One turn moves each row of this set onto another row. After a few examples, where does it send each row asked below?
tudop: [ 0.84 -3.11  2.78 -3.54 -1.36 -1.04  0.75  3.14  0.21 -1.06  0.25  1.55
  2.74 -0.09  1.43  1.44 -1.99  0.58]
fegu: [-3.36  0.48 -1.43  0.06  0.34 -1.79  2.22 -0.34  0.04 -3.35  0.62  2.55
  1.47 -1.30 -0.43 -1.45  4.20 -2.08]
Nabe: [ 2.94 -3.01 -1.22 -0.20 -2.19 -1.65  0.77  3.21  1.41 -1.93  2.91 -1.47
 -1.11 -0.21  1.00 -1.16 -0.57 -0.43]
Lamuz: [ 1.14 -0.07 -1.76 -1.20  1.98  2.38  0.16  2.99  0.14 -1.04 -2.50  0.11
  2.20  2.50 -1.25 -0.58 -1.30  1.67]
rak: [-1.58  0.53  2.15 -0.80 -2.82  1.41  0.81 -2.98 -0.07  1.09  0.47  2.15
  0.57  1.10  1.06 -4.00  1.57 -1.25]
Kur: [-2.41  1.53  1.14  3.03 -2.27 -0.52 -1.51  0.37  1.78 -1.27  0.67  1.96
 -1.01 -1.64 -1.52 -0.10  3.63  0.62]
mor: [-3.04 -0.39 -0.39  1.72  0.96 -2.79  2.21 -1.69  0.43 -2.88 -1.35  2.29
 -1.45  0.52 -3.39  1.95  0.60  0.63]
dusi: [-2.07 -4.73  0.67  0.43  0.79 -2.18  2.84 -1.93  3.13  0.02  0.21  0.96
  3.27  0.84 -0.60  2.71  1.68  0.54]
sed: [-0.88 -1.91 -1.32 -1.25 -1.21  1.33  0.12  3.06  1.77 -2.26 -3.88 -3.03
 -1.45  0.11 -0.68  0.35  2.26  0.77]
Modo: [-2.98  2.59  1.10  2.79 -1.88 -0.05 -1.54  0.10  1.49 -0.53  1.78  1.94
 -0.93 -0.86 -0.79 -0.37  3.16  0.72]
Gane: [-0.43 -0.07 -2.28  0.68  0.15  2.87  0.04  1.79  3.42  0.69  1.36 -1.85
 -1.43 -0.53  1.67 -0.41 -2.17  0.57]
kifi: [ 1.81 -0.39 -0.31 -2.00  1.01 -0.95  3.76 -1.40  2.81  1.25  1.46 -1.75
  1.31 -2.07 -0.52  3.38  0.08 -1.37]
sefe: [ 2.08 -3.65 -1.22  0.28 -2.29 -1.42  0.75  2.29  1.37 -1.98  3.35 -1.28
 -0.78 -0.12  1.13 -2.39 -0.46  0.68]
kekud: [ 1.74  1.55 -1.35 -0.14  0.94 -0.21 -1.90 -0.80 -0.52 -3.13  1.66  1.60
  5.16  0.46  0.38  0.12  2.16  1.05]
vod: [-0.53 -0.15  1.93 -0.03 -0.32  0.75  0.13 -2.49 -0.44 -3.89 -1.37  3.58
  2.22 -0.57  3.52 -0.75 -1.07 -2.55]
muvab: [-2.69  0.18 -0.28  1.63  1.29 -2.22  2.38 -2.04  0.52 -2.90 -1.07  2.21
 -0.20  0.50 -3.87  2.36  1.13  0.65]
zazo: [ 1.86 -2.37  4.53  0.80 -0.04 -3.53  1.14  0.34  0.77  0.64 -0.29 -0.55
  1.69  2.74 -0.57  2.40  0.56 -1.81]
salu: [-0.85 -2.46  2.62  1.02 -2.02 -2.20  0.73 -4.99  1.00 -1.46 -1.00  0.26
 -0.63  1.61  0.25 -1.58 -2.45 -0.88]
piz: [ 0.35 -3.54  2.95 -3.46 -1.74 -0.61  1.83  2.79  1.00 -0.94  0.28  0.59
  2.15  0.79  1.44  1.43 -1.86  0.49]
gupi: [ 0.96 -0.27 -0.62  1.95 -0.80  3.25 -0.53 -0.33 -1.17 -1.24  3.29 -0.45
 -1.70 -0.74  2.58 -0.47  2.42 -0.72]
mupir: [ 0.87 -2.52 -0.17 -1.74  0.16  0.99  0.16 -1.88  3.52  2.81  0.89  1.03
  3.81 -0.44  2.06 -1.64 -0.11 -2.28]
lol: [-0.23  3.32  1.81 -0.86  1.03 -3.69 -0.21  1.68  3.03  0.20 -2.35 -0.07
  1.47 -0.43 -0.93  0.46  1.73  1.34]
duso: [-1.58 -4.35  0.57  0.12 -0.04 -1.92  1.75 -1.27  3.53 -0.10  0.80  0.41
  3.73  0.96 -0.39  3.22  1.62  1.20]
Zap: [ 1.15  2.93 -2.21 -1.85 -0.20 -0.39  2.22  0.63  0.45 -0.70 -0.50 -0.12
 -0.82 -1.73 -2.01  1.89  3.70 -2.76]
Tev: [ 0.63 -3.44 -0.74  2.63  1.77 -0.69  1.74 -0.10  1.30 -1.01 -4.36 -0.76
 -0.44  1.65  0.74  2.09  2.96 -1.25]
biz: [-0.65 -1.91 -0.49 -1.56 -0.97  1.87 -0.14  2.74  1.87 -2.12 -3.98 -2.86
 -1.23 -0.82  0.24  0.88  2.33  0.58]
zivez: [ 1.06 -0.24  2.05 -1.14 -1.54 -0.23  2.69 -3.27  0.00 -1.63 -2.54 -3.23
 -1.73  2.22 -0.61  1.93  2.34 -1.82]
sama: [-0.10 -3.18  2.49 -0.14 -1.50 -1.91  1.06 -5.16  0.83 -0.84 -0.11 -0.65
 -0.40  1.28  0.45 -1.78 -2.18 -0.61]
vetuv: [ 1.27  1.47 -0.40 -0.12  0.58 -0.41 -1.87 -0.21 -0.21 -3.01  1.43  2.08
  5.57  0.29  0.97 -0.38  2.34  1.32]
zav: [ 0.27  1.40 -1.05 -0.59  1.16 -0.97 -2.27 -1.20 -0.15 -2.87  1.04  1.99
  5.05 -0.02  0.60  0.88  2.11  1.28]
benar: [ 0.51 -1.02 -3.34  1.13 -0.28 -3.23  0.15 -0.49  0.74 -1.16 -0.94 -1.36
 -3.00  0.87  1.67 -1.60  2.74 -3.29]
zifi: [ 0.75 -0.47  1.22 -1.44 -1.13  1.22  2.41 -2.87 -0.15 -2.08 -2.25 -3.30
 -1.67  2.21  0.10  2.69  1.72 -1.75]
Giri: [-0.25 -2.75  2.06  0.97 -1.91 -1.47  0.89 -5.44  1.65 -1.06 -0.55 -0.24
 -0.64  1.41  0.54 -1.42 -1.98 -1.30]
fizi: [ 0.67  0.83 -1.30 -1.20  2.42  2.34  0.76  2.40 -1.21 -2.16 -1.86 -0.01
  1.80  2.30 -1.39 -1.09 -1.02  1.95]
Kariz: [ 0.15 -1.70  0.45  0.79  0.83 -0.37  3.08 -0.20  1.59  0.35 -1.07 -0.05
 -1.98 -2.12  5.27 -0.38 -1.31 -1.99]
mag: [ 0.95 -0.61 -3.92 -2.53 -0.08 -1.80 -0.64  1.41 -0.13 -0.64 -0.87  2.18
  0.60  1.70 -0.28 -4.11  0.10 -1.73]
tudet: [ 2.09 -0.23 -1.24 -2.23  1.48  0.27  1.83 -3.16  4.26  1.37 -1.57 -2.39
  0.92 -0.46 -0.31  1.99  1.26 -0.31]
bamon: [-0.80  0.77  0.57 -0.07 -0.48  0.36  0.29 -2.56 -0.26 -4.18 -0.74  3.19
  2.31 -0.87  4.46 -1.43 -0.41 -2.33]
zirad: [ 1.56 -0.31 -1.00  2.16 -0.82  2.94 -0.76 -1.39 -1.11 -0.76  3.79 -0.14
 -1.32 -0.44  2.15 -0.56  2.21 -0.61]
bas: [-0.69  0.48  0.66 -0.54  1.58 -2.02  1.10  0.58 -1.00  2.74 -0.10  3.32
  2.97  3.41 -0.04  0.24 -1.05 -0.60]
gatos: [-0.51 -0.69 -2.67 -1.11 -0.66 -0.80  0.55  2.75 -1.35  1.71  1.43  1.48
 -0.77  1.16 -1.16 -3.03 -0.55 -2.29]
tifev: [-2.42 -0.50 -1.05  0.93  1.40 -2.11  2.54 -1.74 -0.33 -2.37 -1.74  1.07
 -0.91  0.15 -3.84  2.03  1.23  1.50]
tivad: [-0.51  1.72  3.15  0.97  0.21 -3.05 -1.18 -1.04  0.96 -0.19 -2.74  1.24
 -0.12  0.10  4.39 -0.35  2.23 -1.07]
mibem: [-2.39  0.96  2.27  2.45  1.35 -2.63  0.46  0.76 -0.22  0.16 -1.25  1.92
 -0.24 -1.73  3.71  1.40  2.06 -1.22]
volir: [ 2.61  2.62 -1.92 -2.25 -0.59 -1.48  0.51  1.97  2.61 -3.24  0.37  0.25
  1.94  0.43  0.68  0.84 -1.76  1.05]
Bag: [ 0.86 -0.36 -0.58  1.80 -1.63  3.06 -1.09 -1.95 -1.28 -0.57  3.23 -0.69
 -1.76 -1.09  2.81  0.22  1.89 -0.66]
bupar: [-0.63 -2.07 -0.89 -1.01 -0.86  1.84 -1.06  2.80  1.20 -1.84 -3.66 -2.41
 -2.30 -1.17 -0.38  0.35  2.27  0.31]
reto: [ 0.58 -3.00  3.02 -3.63 -1.73 -0.67  1.77  3.08  0.89 -0.89  0.06  0.86
  2.51  0.07  1.66  1.93 -1.01  0.68]

biz turns into mor
volir turns into zazo
muvab turns into vetuv
Now these:
mupir turns into Kariz
tifev turns into zav
sefe turns into zifi
gatos turns into tudet
Lamuz turns into dusi

One turn moves each row of this set onto another row. After a few examples, where does it send each row asked below?
riba: [ 0.11 -1.43 -2.95 -5.32  1.30  1.26  1.22 -1.56  1.39  2.34  0.36  2.74
 -1.80 -2.58  1.44 -0.59 -2.47  0.82  1.24 -3.92 -0.92]
sep: [-1.04 -0.85  0.57  0.66  3.15  0.51 -2.09  3.24  4.75  2.65  1.38 -0.15
  1.37 -1.89  1.35 -1.83  0.93 -0.41 -1.43  1.79  2.07]
pogul: [-1.52 -1.14  1.33  0.59  1.67 -5.46 -0.83 -2.61  3.62 -0.66  0.93 -1.46
  2.19 -1.88  1.41  0.19  0.42 -2.83 -0.73  1.48  0.10]
nabeg: [-2.79  0.48 -3.70  0.42  3.16 -0.98  0.72 -0.87  4.72  3.65  0.35 -1.59
 -2.25 -3.54  3.27  0.50 -0.65  0.26  0.29  1.23  1.59]
zapud: [ 1.39 -2.66 -1.89 -4.51  0.46  0.42 -0.07 -1.23  1.09  2.89  3.53  3.60
  1.10 -2.04  3.82 -2.64 -3.23 -0.31  0.55 -3.77 -1.21]
galu: [-2.95 -2.39 -3.10 -2.16 -3.47 -4.13 -0.96  0.31  1.52  3.07  3.83  1.06
  0.16 -1.14  0.49 -0.18 -2.95 -0.26  0.38 -4.25 -2.15]
bozug: [-2.56 -4.56  2.00 -2.86  3.22 -1.92 -3.37 -1.40  2.34  1.45  3.67 -2.87
 -1.86 -0.02  0.03 -0.74 -2.30  1.65  1.71  0.70 -0.19]
Zoru: [-0.90 -0.21 -3.08  0.56  1.89 -1.73 -1.42  0.47  3.40  3.31  5.15  0.16
  2.70 -3.49  6.19 -0.40  0.64 -1.52 -0.35  1.24 -0.71]
defeg: [-2.96 -3.52 -1.88 -0.71  1.82 -1.73 -2.96 -3.21  0.77  1.08  4.56 -3.70
 -1.91 -0.85  2.18  0.25 -1.80  3.68  1.03 -1.15 -2.00]
lela: [-1.15 -4.79 -0.91 -0.90 -1.99 -3.31 -2.47  1.32  2.70  3.46  2.66  2.57
  1.88  0.17 -2.04 -1.27 -2.50 -0.34  1.10 -3.07 -0.82]
Gisa: [ 2.22 -0.24  2.16 -0.46  1.92  2.08 -1.59  0.69  2.83  1.65 -0.34  1.12
  1.98  0.10  2.61 -2.42 -0.45 -0.01 -1.50  0.53  1.59]
lukid: [-1.17 -3.30 -1.02 -2.34  2.94 -2.35 -3.98 -0.54  0.99  0.44  6.14 -1.78
  0.76 -0.08  0.00 -0.14  0.10  1.38  1.54  0.43 -3.42]
Liga: [ 0.00  0.63 -0.12  1.40  3.58 -3.28 -0.51 -0.17 -0.24  2.70  3.59 -1.02
  1.41 -0.32  3.41 -0.45  0.97 -3.08  2.22  2.44 -1.20]
pem: [ 1.63  0.76 -2.52 -2.03  1.67 -1.54  0.21 -1.59  2.13  2.79  3.75  1.83
  2.88 -1.34  6.72 -1.17 -1.87 -2.26 -0.03  0.66 -1.55]
fined: [-0.07  0.34 -2.97 -4.66  1.71  1.57  1.36 -1.58  1.92  2.84  0.07  2.10
 -1.92 -2.00  1.40 -0.08 -2.41  1.46  0.59 -3.57 -0.51]
gisas: [-2.62 -0.57  0.67  1.49  0.56 -4.86 -0.47 -2.74  3.26 -0.96  0.82 -2.82
  1.04 -2.14  2.17 -0.81 -0.45 -1.24 -2.61  0.27  0.49]
kib: [-4.00 -4.06  1.41 -0.71 -0.27 -3.03 -1.04  0.29  1.53  2.52  0.65 -2.08
 -2.07  0.57 -1.47  2.01 -2.80  0.55  2.04 -0.91  0.31]
mome: [-1.60 -0.14 -1.26  1.95  1.52 -5.63 -0.45 -2.77  3.20 -0.79  1.47 -1.65
  1.91 -1.82  0.99 -1.02  0.52 -1.50 -1.90  0.84 -0.99]
tineb: [-1.58 -0.03  3.40  1.64  2.83 -1.47 -0.78  0.74  0.18  2.66  1.22 -2.97
 -0.70 -0.17  3.28 -1.54 -0.30 -1.79  0.32  1.62  1.70]
separ: [-1.36 -4.32  0.10  0.69 -0.20 -3.67 -2.85  1.69  0.72  2.00  4.42  0.31
  2.33  1.74 -1.47 -0.23 -1.44  0.00  1.56 -0.43 -2.10]
sageb: [-3.88 -2.56 -2.70  0.21 -1.83 -4.52 -0.72 -0.75 -0.32  2.41  4.77 -2.12
 -0.61 -0.01  1.96  1.16 -3.39  0.83  0.86 -2.08 -2.63]
lisuf: [-0.48  2.61 -3.11 -2.00  2.34  0.26  1.91 -2.05  2.76  2.01 -1.76 -0.38
 -2.32 -1.33  2.85  0.37 -1.62  0.43 -0.45  0.06  0.32]
mido: [ 2.18 -2.23  0.71 -2.84  1.23  2.93 -1.24  0.19  2.34  2.68  0.68  3.07
  1.28 -0.76  1.35 -2.33 -1.66  1.55 -0.20 -3.38  0.80]
Fad: [ 1.71 -2.94 -0.44 -3.31  1.00  2.68 -0.85 -0.23  1.46  2.04  0.48  3.24
  0.32 -1.42  0.61 -2.56 -1.76  1.72  0.25 -4.12 -0.01]
Bom: [-3.01 -3.89 -0.77 -1.59 -2.72 -2.51 -1.29 -0.32  2.63  3.52  0.09  0.63
 -1.10 -1.11 -1.05  1.71 -2.49  0.49  1.62 -4.14  0.37]
gume: [ 1.69 -1.32 -2.50 -4.44  1.29  0.14  0.29 -1.60  1.83  3.62  3.94  3.55
  1.67 -1.70  4.28 -2.19 -3.16 -0.46  0.68 -3.05 -1.56]
Niniz: [-1.73  2.02 -1.99  2.99  2.95 -2.45  0.54 -0.89 -0.69  2.31  1.60 -3.16
 -1.65 -0.53  3.09 -1.18 -0.17  0.07  0.19  0.79 -0.50]

galu turns into Bom
gisas turns into pogul
Now these:
lukid turns into defeg
kib turns into separ
riba turns into Fad
mido turns into gume
tineb turns into Liga
nabeg turns into sep
Gisa turns into pem

One turn moves each row of this set onto another row. After a few examples, where does it send each row asked below?
vamef: [-1.11 -2.60 -1.86  3.86  4.72 -0.90 -0.43  0.52 -2.22 -1.06 -0.75  1.80
 -4.38 -1.26  0.69  1.56 -0.98]
lifi: [-1.52 -2.30 -2.34  0.36  1.12  0.37  2.83 -0.29  0.58  1.13 -1.91  3.64
  1.17 -6.62 -0.57 -1.45 -0.03]
dibut: [-1.98 -2.32 -4.07  4.20  4.19 -1.16 -1.14 -3.88  2.05 -2.43  2.15  0.25
 -0.53 -2.09  0.59 -0.93 -1.40]
les: [-2.49 -4.07 -0.69 -0.25  6.18 -0.97  1.63  0.37  2.54  0.35  3.67 -1.02
  0.46 -3.92 -1.30  0.90 -4.03]
bovek: [-2.30  0.63 -1.16  0.08  6.06  1.04  2.49 -3.11  3.37  0.63  2.49  1.31
  2.30 -2.01 -2.32  0.36 -0.42]
movif: [-2.64 -2.59 -1.00 -2.42  2.27  0.23  3.69  1.74  2.30 -1.50 -0.70  1.55
  0.80 -4.59 -1.32 -2.99  0.61]
Bida: [ 1.95 -0.35 -1.42  0.99  3.60 -1.19  0.99 -2.61  2.91 -0.91  2.84 -0.66
  2.71 -0.75 -1.62  1.25 -0.26]
vemel: [-1.26  0.25 -0.50  0.30  1.16  0.51 -0.03 -1.02  3.45 -2.18 -2.44  3.39
 -1.15 -2.59 -3.85  3.65 -1.96]
teted: [ 0.45  0.18 -3.85 -1.74  2.90 -0.73  1.23 -2.53 -1.67 -0.65  1.99  0.81
 -0.19 -5.60 -0.54 -2.44 -1.82]
Dozig: [ 0.11 -1.90 -3.79 -2.52  2.99 -0.75  3.64 -3.38  0.88 -1.63 -0.61  2.32
 -3.24 -2.90 -5.40  0.97 -0.48]
zon: [-0.81 -2.00 -1.86 -3.20  4.30 -0.66  1.16  0.14  0.06 -1.87 -1.20  0.51
  1.40 -3.17 -0.57  5.93 -1.57]
Gam: [ 3.01  0.49 -4.11 -0.01  5.17 -1.69  3.46 -0.87  3.37 -1.17  0.93  1.96
 -2.18 -4.97 -1.40 -0.60 -4.29]
Lero: [-0.69 -3.01 -4.96 -1.03  2.08 -3.11  2.95  0.32  0.90 -1.93 -2.73  0.85
 -0.96 -0.71  1.82 -1.74 -0.02]
ropef: [ 1.88 -2.79 -1.99 -0.51  4.87 -1.22  3.81  2.36  2.48 -1.27 -1.84  2.09
  0.95 -0.27  2.05  2.31 -2.94]
dode: [ 0.25 -2.29 -2.92 -4.65  3.16 -1.89  0.25  0.41  3.52 -1.75 -0.80  0.08
  1.19 -2.25 -1.19  3.35 -1.56]
turo: [-1.93 -5.51 -0.87 -0.41  3.14 -1.18  1.14 -1.16  2.14 -1.44 -1.20  1.86
 -1.67 -3.22 -0.53  6.06 -1.90]
Dep: [-2.00 -2.52 -0.29 -1.74  3.73  0.88 -1.34  0.15  1.68 -2.30 -0.20  3.66
 -2.71 -3.83  1.53  0.52 -4.36]
zemus: [-1.21 -1.69 -1.89  4.38  4.27  1.94 -0.06  1.99 -2.17  0.49 -0.13  1.59
 -1.69 -1.03 -1.77  1.46 -0.10]
labas: [-0.29 -4.18 -1.91 -0.26  7.20 -2.01  0.67 -1.26 -2.15 -0.48  0.89 -1.00
 -1.73 -1.89 -3.98 -0.12  0.35]
dav: [ 1.10 -4.21 -4.77  0.93  4.89 -1.61  4.30 -2.23  2.80 -3.10  1.20 -0.44
 -3.37 -1.52 -0.01  2.95  0.11]
gabeb: [-2.69 -1.87 -3.48  0.64  5.72 -2.46  0.17  2.51  3.11  0.91 -0.40 -1.29
 -2.92 -0.98 -3.16  1.75 -2.60]
rili: [-2.39  0.91 -1.54 -0.05  5.38 -0.16  0.41 -0.44  4.36 -0.32  2.07  2.03
  1.64 -2.42 -3.33 -2.09 -2.49]
big: [ 0.48 -3.54 -4.73  2.18  4.99  0.56  6.72 -0.82  0.67 -3.36  0.84  0.66
 -1.79 -3.50 -1.16  2.61 -0.18]
zab: [-0.31 -1.53 -6.43  5.14  3.93 -0.77  1.88 -1.48  3.55 -1.34 -2.14  1.16
 -1.17 -2.95 -0.82  3.00 -0.84]
galit: [ 0.22 -0.55  0.98  4.84  3.93 -0.16  2.43 -0.81  4.31 -3.29 -0.73  1.96
  1.46 -2.99 -0.33 -0.06 -0.85]
vak: [-2.17 -0.49 -2.94  3.41  5.58 -0.72 -1.53  1.17 -1.37 -0.17 -1.10  0.78
 -0.86 -5.03 -4.26  0.50 -0.89]
devog: [-4.71 -0.72 -3.49 -0.26  2.99  2.29  0.12 -0.59  0.16 -1.15 -1.57  2.57
 -4.15 -1.64 -0.55 -0.03  0.00]
zisi: [-1.79 -1.45 -2.58  2.27  2.50 -1.30  2.23  0.09  0.21 -0.68 -1.52  4.24
 -1.00 -6.70 -0.22 -3.25 -2.23]
Nulup: [-0.28 -5.34  0.73  1.39  5.18 -2.23  2.06  1.14 -0.15 -2.19 -1.93  0.31
  0.82 -4.59  0.95 -1.20  0.23]
ratu: [ 1.60 -1.24 -3.06  1.74  6.13  0.01  5.41 -2.09 -0.38 -2.67 -1.08  4.40
 -3.47 -2.04 -0.74  0.41 -0.53]

turo turns into ratu
Lero turns into dibut
Now these:
teted turns into les
Dozig turns into labas
zisi turns into rili
zemus turns into lifi

